In the data rows, 50 means zero.
Here are some numbered points:
[26 52 19 51 53 38 37 35 65 65 59 64 70 66 29 74 41 28 45 62 41 12 55 67] 0
[26 48 79 78 37 64 70 62 45 68 43 40 31 71 77 33 55 72 36 34 57 62 42 34] 1
[29 56 28 40 58 43 48 41 53 72 60 61 71 76 33 62 37 26 45 68 47 20 51 63] 2
[22 60 28 53 49 41 39 40 52 61 55 55 64 64 40 64 43 32 49 66 41 22 58 58] 3
[59 44 84 63 59 68 67 58 42 61 47 37 36 62 51 34 59 71 36 33 62 73 43 34] 4
[63 51 66 55 59 60 48 60 49 51 47 47 40 57 53 44 57 68 48 32 53 75 42 46] 5
[49 50 73 60 53 63 59 63 44 58 39 46 31 64 62 35 56 73 38 38 64 72 43 35] 6
[57 45 78 56 51 60 64 59 40 58 48 36 32 58 58 36 56 64 44 40 55 70 56 37] 7
[89 42 54 30 59 49 53 51 45 22 56 52 46 22 38 53 43 47 60 54 52 65 57 51] 8
[26 56 31 63 33 37 41 41 46 56 52 59 56 51 54 61 49 37 57 58 46 23 49 61] 9
[71 40 64 49 47 54 55 51 57 35 50 45 46 32 52 46 48 59 57 48 56 68 48 48] 10
[27 60 40 54 38 44 42 45 55 57 50 52 49 56 67 56 53 47 61 54 40 39 57 53] 11
[43 50 77 71 46 65 60 56 55 59 46 43 41 60 64 42 58 66 41 40 53 68 46 43] 12
[43 52 73 68 40 58 67 52 46 56 38 43 42 58 72 34 58 70 48 39 50 60 38 39] 13
[47 50 25 40 55 40 39 44 48 54 58 64 58 49 25 67 37 29 52 65 47 32 56 60] 14
[64 52 36 29 63 38 44 48 55 39 54 64 66 43 30 59 40 44 50 61 56 41 47 52] 15
New points follow, each followed by the numbers of its five nearest points above by angle, nearest first.
[30 57 47 43 47 47 46 52 53 58 41 43 44 66 66 51 58 54 53 45 45 59 50 55] 11 1 13 12 6
[60 48 51 42 52 52 47 49 58 40 47 48 51 38 54 56 50 59 53 39 55 61 44 53] 10 8 5 15 4
[94 44 43 32 57 49 50 49 46 19 48 57 49 12 38 50 47 54 59 47 52 71 43 48] 8 10 15 5 14
[31 57 61 48 50 62 67 53 45 64 46 45 46 69 61 41 54 57 47 43 49 65 50 41] 1 12 13 6 7
[73 49 46 31 54 49 52 49 50 35 51 52 51 29 40 48 48 40 54 53 54 67 58 51] 8 10 15 14 5
[50 44 15 39 60 32 28 37 62 47 54 64 67 50 19 70 41 26 44 66 35 20 55 63] 14 0 3 2 15
[55 46 57 56 44 52 63 53 42 44 47 48 51 44 60 42 58 61 55 45 53 62 44 43] 13 7 10 6 4
[61 43 55 49 45 51 56 50 51 34 48 45 52 37 63 48 60 63 52 39 45 63 43 52] 10 5 8 13 7
[61 49 53 51 46 51 60 50 45 40 45 43 40 37 60 38 61 53 51 50 50 64 46 45] 10 7 13 5 4
[81 40 44 38 50 44 52 51 44 25 45 48 53 17 43 53 49 45 55 58 48 63 50 55] 8 10 15 14 5
[68 49 27 30 62 38 42 42 58 35 55 60 66 32 23 61 44 42 55 57 43 44 46 58] 15 14 8 0 2
[63 47 64 50 49 53 54 56 57 37 51 49 46 34 61 46 48 57 52 41 52 69 47 43] 10 5 8 7 4
[61 51 25 39 56 45 42 39 54 47 61 53 63 42 27 65 37 22 52 70 41 29 62 61] 14 15 0 2 3
[35 51 72 71 40 60 54 63 51 62 45 39 34 70 69 39 65 65 44 35 56 58 54 42] 1 12 13 6 7
[99 37 66 42 66 59 63 49 55 23 50 37 44 12 34 37 61 60 46 43 49 84 52 47] 10 8 5 4 7
[79 47 38 35 61 43 43 52 46 34 54 55 52 23 28 57 46 40 52 62 54 51 50 57] 8 15 14 10 0
[70 45 45 36 50 54 53 44 48 38 54 53 56 33 50 47 46 48 59 53 47 56 52 47] 8 10 15 14 5
[44 52 35 43 50 39 40 38 57 52 56 53 69 52 38 59 50 42 56 57 39 34 53 57] 0 3 14 2 9
[55 52 45 35 56 42 37 54 54 49 48 57 47 43 51 56 52 45 54 55 52 55 51 57] 15 8 14 0 2
[38 55 47 38 50 45 43 51 48 54 49 49 47 60 59 48 53 48 52 48 50 60 52 52] 11 3 1 6 2
[32 56 57 53 46 57 57 49 51 64 39 41 40 69 70 45 59 61 48 45 48 58 47 46] 1 13 12 6 7
[99 33 68 43 61 58 47 55 53 20 43 41 34 15 41 47 57 64 45 37 51 82 53 42] 10 8 5 7 4
[47 50 53 51 47 55 54 53 47 47 41 47 42 51 63 44 58 57 56 41 47 61 54 47] 13 6 7 12 1
